In the rows, zero is written as 128.
Each path below is one point turned by a fixed rotation once a step. After each direction that follows a path, write how fast that rotation turns it, in degrees per step (0 if it stays still).
Each turn is a multiple of 5 degrees from 10 to 175, or 0.

[139 138 133 136 125 136 105 142 115 128 137 137 135 137 123 133 121 128]
[149 135 128 135 128 136 121 140 116 138 125 132 138 147 134 124 120 126]
[141 124 125 134 131 130 130 138 134 134 120 134 145 144 129 126 105 124]
[127 128 131 122 136 127 121 145 136 132 125 144 143 132 120 134 106 128]
[126 133 136 120 139 137 124 144 121 141 128 151 130 130 127 138 120 123]
[133 124 134 136 132 139 133 135 114 137 131 146 124 136 138 137 115 115]
[127 121 128 140 128 127 128 139 117 119 138 136 132 138 138 140 107 117]
[123 137 124 128 133 121 120 147 113 117 132 132 140 144 130 136 117 124]
[128 144 121 131 139 128 128 138 114 128 117 139 134 150 120 131 124 121]
[133 134 125 146 136 134 129 127 127 128 119 144 130 143 113 132 116 116]
[133 131 130 142 127 133 111 135 134 127 138 143 134 135 114 136 115 119]
[138 135 131 129 122 136 107 142 121 139 139 140 135 143 127 132 124 125]
[141 126 127 130 123 137 124 136 115 144 123 136 138 149 135 125 115 127]
[134 120 129 134 129 131 129 138 124 131 117 136 144 137 128 128  99 130]
[129 133 137 124 140 130 122 149 127 125 124 143 141 125 122 134 108 130]
[134 139 136 126 145 135 130 147 121 135 128 147 128 133 132 137 123 119]
[132 125 129 138 136 132 136 135 124 134 134 145 125 141 139 139 116 108]
[123 125 127 125 126 129 126 125 134 135 133 135 124 129 126 132 131 123]  60
[125 134 133 133 129 122 124 128 125 135 126 130 131 128 131 127 122 123]  0

[110 120 139 115 136 136 117 131 125 128 144 114 128 128 132 123 141 128]
[135 141 127 115 128 138 139 119 127 113 140 114 114 136 135 129 137 135]
[123 124 128 115 136 137 123 120 122 138 135 101 137 126 127 118 137 124]
[124 151 140 114 127 132 134 120 129 119 148 123 133 132 136 133 138 128]
[145 121 132 115 123 129 128 119 118 131 132 101 131 122 140 121 129 128]
[119 139 127 121 125 138 128 121 120 119 148 126 145 114 133 128 142 122]
[131 123 139 119 118 124 126 130 123 121 141 109 118 124 151 123 131 133]
[130 125 116 123 131 147 127 121 117 111 142 118 132 119 124 129 142 131]
[106 130 135 117 130 133 128 130 127 127 141 112 119 129 146 115 137 125]
[139 131 128 118 133 137 127 121 123 116 143 110 124 137 123 135 140 143]
[121 132 129 110 134 143 134 118 127 132 130 110 130 124 136 114 135 113]
[127 143 137 122 126 123 128 120 123 127 150 111 137 134 131 134 138 141]
[144 126 137 107 126 141 131 122 125 122 131 113 131 117 139 123 132 116]
[117 136 121 129 122 124 130 115 115 125 149 116 142 118 137 123 137 131]
[133 124 143 113 122 137 120 139 126 116 140 115 125 119 143 130 136 129]
[128 124 113 124 129 136 135 108 116 114 144 119 123 123 136 120 138 130]
[111 130 136 118 129 139 121 142 125 127 140 106 126 124 134 126 140 131]
[122 123 124 130 131 132 126 132 128 123 129 128 118 130 127 127 131 132]  45
[127 117 133 125 131 124 124 125 128 133 128 127 127 130 132 123 126 126]  175
[127 131 123 133 124 121 133 125 126 131 127 122 123 130 133 125 125 132]  155

[116 121 122 116 134 131 130 129 123 115 127 148 125 123 141 116 123 139]
[122 108 112 127 129 145 127 136 133 123 127 143 129 128 130 122 128 138]
[113 102 120 122 128 128 138 130 126 124 123 138 120 122 130 121 135 125]
[120 114 106 123 130 132 126 127 117 119 129 133 113 130 137 116 122 129]
[124 108 114 118 130 143 133 124 130 132 140 131 124 121 141 124 131 137]
[115 114 126 111 129 136 125 126 119 130 131 148 125 124 136 117 133 125]
[123 115 114 125 127 144 136 129 122 127 128 147 126 135 134 122 115 129]
[116 110 123 121 133 131 144 127 131 118 127 142 126 119 139 123 127 139]
[117 114 114 122 131 135 118 136 125 116 125 144 124 124 132 115 131 136]
[120 100 110 127 126 141 133 131 129 129 128 135 122 128 128 125 131 126]
[114 110 118 116 130 126 136 122 117 124 129 134 114 123 138 118 129 126]
[124 118 109 118 130 144 124 126 121 127 138 137 122 128 142 119 122 137]
[119 108 125 115 129 142 136 126 129 134 132 145 131 121 136 125 132 132]
[115 118 122 120 129 133 131 130 118 121 122 153 125 130 133 117 121 127]
[122 111 109 129 130 139 140 131 131 119 127 139 125 128 136 124 119 140]
[114 108 121 118 132 129 129 131 130 119 128 137 123 116 135 118 139 136]
[121 108 108 123 126 139 119 133 120 127 129 138 119 131 129 117 130 124]
[128 133 134 127 129 131 132 128 129 128 127 138 134 130 130 130 123 131]  55
[129 121 130 129 128 130 138 126 135 133 130 124 130 125 128 134 131 129]  140
[128 131 125 130 128 123 137 124 125 124 127 125 123 130 132 128 120 128]  100

[142 119 122 111 116 111 118 119 129 134 112 117 124 136 129 129 132 133]
[137 121 133 106 127 110 128 120 130 135 113 113 121 129 124 125 124 129]
[134 133 123 109 126 114 131 125 138 135 108 119 117 139 129 124 122 125]
[132 129 123 114 114 116 127 126 131 141 107 119 117 143 128 131 127 136]
[127 126 136 109 126 117 130 126 125 140 110 112 121 137 121 134 129 137]
[124 134 126 107 137 117 132 128 133 137 110 117 123 145 121 129 129 129]
[127 130 117 113 126 118 122 127 129 137 109 121 126 151 125 132 137 134]
[130 120 128 109 129 116 119 123 122 136 114 113 130 141 121 134 138 138]
[132 126 125 103 140 112 123 122 131 130 116 116 130 139 121 128 133 125]
[137 127 113 110 127 113 119 121 134 130 112 122 128 144 129 126 133 126]
[141 118 125 111 118 111 119 120 128 133 113 115 125 135 127 129 132 133]
[138 122 132 104 130 110 128 121 132 133 113 114 122 131 125 125 124 128]
[135 132 121 109 124 113 130 125 139 135 108 121 118 140 130 124 123 126]
[133 126 126 114 113 116 127 125 130 141 107 118 117 140 127 131 128 137]
[127 127 137 107 129 116 132 126 127 140 110 111 120 137 121 131 127 135]
[124 136 123 108 135 117 131 128 134 137 108 119 123 147 123 127 128 128]
[126 128 120 113 124 118 122 126 127 138 109 121 126 150 125 134 137 137]
[136 125 128 128 122 124 129 125 132 126 128 128 124 121 132 124 122 125]  35
[126 130 133 122 139 127 133 128 130 126 130 125 129 124 125 125 125 123]  110

[136 133 143 124 120 124 120 146 121 135 135 122 139 143 117 133 132 128]
[139 128 146 139 122 119 119 143 124 126 130 116 137 136 116 127 125 130]
[136 122 144 131 125 131 122 144 122 127 120 116 141 139 115 131 132 119]
[135 132 143 125 121 127 119 146 122 136 131 122 138 146 116 131 134 127]
[137 130 146 139 122 120 116 144 125 128 129 117 135 138 114 126 127 130]
[135 122 144 133 127 130 119 143 125 126 119 114 140 140 114 129 131 120]
[131 132 142 125 123 129 116 145 123 136 127 121 138 147 115 131 136 126]
[134 132 145 138 123 120 113 142 126 130 130 118 134 140 114 125 127 132]
[132 123 145 137 127 129 116 141 126 126 117 115 138 139 113 127 129 121]
[128 132 141 124 125 132 114 143 124 136 123 121 138 146 114 131 135 123]
[129 136 144 136 124 120 109 141 127 133 128 120 134 141 113 125 127 131]
[128 126 144 137 130 128 114 140 127 126 117 114 137 136 113 126 127 120]
[124 132 141 124 127 133 114 143 125 136 122 120 141 144 113 131 133 121]
[125 138 144 134 125 122 110 142 127 135 130 120 135 139 112 126 127 131]
[125 128 145 138 131 126 114 140 128 126 119 114 139 133 112 125 124 122]
[121 132 142 124 129 133 116 143 126 136 121 119 142 141 113 132 131 120]
[124 140 143 130 127 123 111 143 128 135 132 122 138 138 113 127 126 129]
[126 123 129 131 133 130 131 126 133 129 133 131 120 132 130 136 125 128]  0
[120 131 127 130 131 130 119 125 132 130 121 128 124 131 125 124 130 128]  10
[126 126 126 120 129 135 131 129 126 131 124 129 131 132 129 132 133 122]  115

[125 118 113 148 136 137 140 130 117 119 120 122 122 132 129 114 119 118]
[117 112 115 134 148 125 131 133 122 120 126 122 118 116 130 120 112 134]
[123 104 113 137 133 131 130 128 112 125 119 132 113 135 122 119 119 124]
[124 105 127 128 148 131 137 132 114 114 133 123 116 125 124 132 118 129]
[129 111 121 142 139 141 143 123 116 124 128 125 125 138 123 117 117 118]
[122 109 121 134 153 124 138 127 124 125 132 116 126 125 134 120 111 132]
[125 102 116 136 136 127 127 122 115 131 120 131 126 140 123 113 116 129]
[124 101 128 126 147 120 131 129 113 118 131 122 124 134 128 134 120 135]
[132 107 127 138 138 138 136 120 110 118 125 128 136 142 122 121 122 122]
[127 113 125 138 150 121 139 127 119 118 129 113 138 132 137 125 118 131]
[125 110 116 139 138 127 124 121 115 123 116 128 140 136 127 111 117 130]
[123 106 121 131 142 112 125 132 112 114 121 121 128 132 135 132 124 135]
[129 109 125 136 135 135 127 125 105 108 118 130 136 134 120 123 127 126]
[126 118 124 142 145 124 139 133 113 107 125 113 132 129 137 130 125 126]
[123 119 113 143 139 135 128 127 115 115 114 126 138 124 127 110 118 127]
[120 113 112 137 140 114 127 137 115 115 118 120 120 127 137 126 123 131]
[124 109 118 133 135 137 124 130 107 109 117 134 123 124 118 121 123 128]
[123 130 121 125 123 134 124 124 126 128 134 124 130 130 132 133 126 129]  0
[132 128 135 128 128 135 134 128 124 122 132 127 128 130 125 134 132 124]  80
[129 122 131 125 131 130 132 124 131 137 135 129 124 132 125 127 123 128]  20
[129 128 127 128 125 137 125 124 126 129 125 135 133 127 121 122 126 127]  175

[111 130 132 125 127 106 129 124 136 126 129 111 122 115 124 120 143 135]
[114 137 127 119 129 104 139 130 136 141 130 124 123 133 140 120 122 137]
[121 116 115 122 132 122 129 115 135 139 130 124 112 138 141 126 131 146]
[119 121 120 114 119 124 115 119 144 134 138 123 133 125 127 123 139 147]
[132 148 127 128 121 122 121 122 147 134 141 124 136 134 141 122 129 142]
[138 136 133 134 137 126 117 116 136 139 130 127 116 122 146 119 142 140]
[121 131 144 125 136 130 123 126 140 153 136 118 123 119 125 123 141 135]
[120 138 136 133 130 125 134 126 145 135 132  98 121 135 131 121 128 129]
[117 126 130 131 129 116 129 122 134 127 116 109 116 116 143 113 128 140]
[106 126 128 125 118 119 136 127 135 148 128 128 123 119 139 127 127 143]
[112 131 113 125 122 127 135 114 146 134 140 123 118 138 139 131 136 133]
[120 133 114 121 136 119 118 115 141 121 137 124 129 118 135 121 141 142]
[131 141 131 130 130 107 123 127 137 141 142 130 132 124 132 128 135 148]
[136 133 135 124 132 116 125 118 138 144 134 124 110 142 134 120 142 133]
[127 123 134 113 141 131 116 126 141 141 129 110 125 127 129 111 131 138]
[124 129 136 136 121 126 126 128 143 140 131 105 132 128 133 124 120 148]
[122 132 136 134 109 125 127 117 140 133 120 118 116 124 148 117 134 133]
[132 129 126 136 127 128 132 124 129 126 129 125 122 138 131 132 127 128]  130
[130 133 119 128 125 127 123 128 127 134 124 124 125 125 124 131 126 124]  0
[130 128 123 129 140 131 127 128 127 126 126 127 129 125 134 127 121 132]  115
[130 132 128 132 124 121 126 130 129 118 127 123 133 125 127 126 126 131]  95

[130 130 123 142 132 134 119 129 130 103 143 129 145 140 131 115 125 131]
[135 132 121 138 135 125 120 128 124 101 138 128 145 138 145 123 131 130]
[132 130 117 135 135 121 115 122 126 110 147 126 138 129 150 126 130 124]
[124 129 116 134 131 131 118 120 129 114 156 122 135 127 143 117 127 121]
[126 134 117 133 129 138 127 126 131 109 152 118 140 132 134 111 132 126]
[136 136 118 132 132 127 129 135 132 104 143 117 146 131 134 116 136 128]
[139 132 118 134 135 116 120 137 136 108 147 123 145 124 137 123 128 124]
[130 127 122 140 133 121 113 130 138 112 153 129 142 127 132 121 120 123]
[127 127 123 143 131 133 116 127 132 106 147 131 142 138 131 115 121 129]
[132 132 123 139 133 131 121 126 124 101 138 128 145 142 140 119 130 132]
[135 133 118 135 135 122 118 124 124 106 142 125 140 132 150 126 133 126]
[127 131 116 133 132 126 117 120 129 114 155 122 135 125 147 121 129 121]
[125 132 117 132 128 135 124 125 133 112 156 119 137 128 134 112 129 124]
[132 135 119 132 130 132 129 134 133 104 145 118 144 133 130 112 135 128]
[141 134 118 134 135 119 123 137 134 105 143 122 146 129 135 122 131 126]
[135 128 120 138 135 116 114 132 137 110 149 128 142 125 136 124 121 124]
[126 126 124 142 132 130 112 126 134 109 151 132 140 133 132 117 118 127]
[128 129 136 131 133 128 122 126 129 129 129 122 122 128 124 131 135 132]  0
[124 125 127 129 128 126 122 125 131 134 136 130 124 122 128 129 122 124]  85
[132 127 131 131 129 123 127 136 135 127 127 131 132 128 119 128 123 129]  45

[120 139 138 114 118 148 118 120 127 136 123 134 143 125 136 131 124 127]
[124 118 121 116 126 135 105 131 129 136 133 134 141 113 127 130 128 140]
[129 150 128 122 121 128 110 132 124 128 136 123 133 108 134 130 118 133]
[112 140 132 114 109 129 119 121 131 145 122 129 137 126 134 130 128 134]
[125 124 121 115 124 146 108 134 134 134 126 129 142 119 138 129 124 122]
[129 141 136 118 123 137 109 128 117 125 134 133 141 115 124 131 122 143]
[118 137 120 119 117 118 114 126 132 147 136 127 136 113 132 129 125 135]
[122 141 130 118 117 145 111 128 132 133 118 122 131 119 144 133 123 121]
[122 128 131 111 117 140 110 132 125 130 126 134 148 129 124 128 126 141]
[127 137 120 121 128 130 112 127 127 137 144 130 142 106 133 128 121 129]
[119 146 136 120 116 131 112 121 126 137 120 124 125 113 135 137 127 136]
[120 129 119 112 111 134 110 138 137 136 123 123 142 129 134 125 124 130]
[128 140 133 118 126 146 116 126 122 129 136 134 148 117 133 127 118 125]
[119 129 129 118 123 128 109 121 125 142 131 133 132 110 126 135 130 145]
[125 142 119 120 115 128 108 137 135 133 127 117 130 114 140 129 121 127]
[119 144 138 113 112 142 119 126 127 132 123 133 145 130 133 128 123 129]
[122 120 122 114 128 138 109 126 131 142 135 136 144 113 129 130 126 133]
[126 135 127 131 124 119 128 127 129 131 127 122 120 124 130 129 128 130]  95
[130 124 118 129 131 126 127 133 133 130 133 125 129 125 132 125 126 122]  145

[143 139 123 132 112 130 114 118 132 125 124 138 138 130 118 130 108 127]
[151 123 118 121 114 127 117 125 136 129 118 132 114 132 119 128 127 143]
[153 123 130 132 122 126 120 111 126 126 117 137 140 130 116 122 117 126]
[140 131 112 124 111 128 111 126 136 124 129 137 127 140 117 127 115 136]
[155 132 128 127 118 124 120 119 127 134 110 137 125 122 121 129 125 138]
[147 116 120 129 118 133 117 112 139 121 125 130 132 139 116 123 115 124]
[146 134 119 123 116 118 112 129 123 129 121 144 131 135 117 125 121 143]
[151 131 126 131 112 135 119 113 138 128 115 130 125 123 120 133 116 127]
[149 114 118 121 121 123 117 121 131 125 123 136 127 142 115 117 126 138]
[145 140 125 133 115 126 114 119 126 129 121 142 140 128 119 129 111 131]
[149 124 117 124 111 132 117 121 143 126 119 129 114 132 120 130 123 138]
[154 122 129 128 125 121 120 117 122 129 115 140 137 132 117 119 122 131]
[140 134 114 129 110 131 112 122 138 123 129 136 132 137 118 130 110 132]
[154 128 124 123 117 122 119 124 129 132 112 137 120 126 120 127 128 143]
[150 121 126 133 120 132 119 111 135 123 121 132 137 135 116 124 114 123]
[142 131 114 122 114 121 112 129 129 126 125 141 128 139 117 125 120 142]
[154 134 129 132 115 132 120 113 132 130 111 133 128 120 120 131 118 131]
[130 133 135 133 129 129 130 123 124 130 124 130 135 122 129 129 124 123]  155
[123 139 125 128 123 127 124 133 127 129 130 131 128 126 129 133 124 132]  120

[138 124 128 141 115 126 115 123 126 137 121 124 138 118 112 124 127 134]
[127 123 137 145 136 126 121 119 127 119 119 118 114 119 121 120 129 124]
[136 120 132 135 119 106 128 134 135 133 129 114 123 117 131 128 124 116]
[131 133 148 134 124 134 114 115 139 138 131 127 129 121 133 123 122 117]
[128 117 124 143 117 135 124 122 121 143 125 117 132 119 119 126 118 127]
[113 127 137 143 129 123 117 126 139 124 126 116 120 121 113 129 129 129]
[142 129 136 146 125 119 128 135 128 135 132 120 124 112 130 136 135 121]
[139 129 140 134 119 122 112 112 136 127 119 130 134 117 126 119 123 126]
[132 111 130 141 126 133 123 121 118 132 125 112 120 122 126 116 121 118]
[113 123 134 134 124 114 121 128 143 135 127 116 125 121 121 130 117 121]
[136 135 140 144 121 136 121 128 132 142 139 119 123 119 129 134 133 121]
[130 126 130 143 115 127 119 118 129 134 115 130 139 111 118 128 126 132]
[134 116 137 146 131 128 121 126 125 117 128 113 118 124 116 120 129 125]
[129 123 135 134 129 106 126 131 136 139 122 121 123 112 131 127 123 117]
[137 134 141 135 117 132 115 115 136 136 137 119 124 126 133 125 121 119]
[119 115 128 139 118 137 123 122 125 142 120 122 133 113 123 124 124 123]
[120 124 137 147 130 125 121 128 135 121 134 114 125 124 112 133 121 129]
[132 131 128 134 129 126 128 130 126 122 125 131 129 124 122 132 136 134]  65
[129 131 129 127 118 129 129 126 132 126 129 130 127 125 137 133 134 124]  95

[120 119 116 140 118 128 131 136 118 129 148 126 120 142 120 123 109 127]
[135 132 128 131 117 121 135 136 106 125 148 133 115 137 117 132 117 122]
[116 130 115 140 126 133 127 138 114 123 149 127 118 139 119 121 113 125]
[129 141 132 136 124 119 129 133 105 123 147 134 111 140 122 129 125 123]
[111 130 118 142 129 128 121 131 115 125 147 126 119 149 122 123 122 126]
[128 134 134 137 119 113 127 126 111 129 146 133 112 149 125 129 129 124]
[114 119 120 139 122 126 126 128 119 131 147 123 121 153 118 125 121 126]
[134 124 132 136 112 114 134 130 113 131 146 132 114 145 123 129 119 125]
[119 118 117 135 119 131 132 134 116 127 148 123 124 144 114 127 112 124]
[135 132 127 136 115 119 135 137 109 125 147 135 113 135 123 127 115 124]
[116 130 117 137 127 134 128 136 111 120 150 126 122 140 114 126 117 123]
[128 140 129 140 122 120 128 135 108 124 145 135 109 140 127 124 122 125]
[111 131 122 137 130 128 124 129 112 124 149 124 121 150 117 128 127 123]
[127 132 130 141 119 115 127 128 114 131 144 134 109 149 129 124 125 127]
[115 120 124 135 122 125 128 126 116 129 149 124 123 153 115 130 124 123]
[132 123 128 140 111 115 133 131 116 133 145 132 112 144 127 124 115 127]
[121 120 121 131 119 128 135 132 112 126 150 124 126 145 110 132 116 121]
[125 139 127 129 135 131 125 131 124 122 128 130 126 124 129 126 130 127]  45
[134 131 130 132 124 123 128 129 129 130 126 133 121 125 136 124 125 131]  175
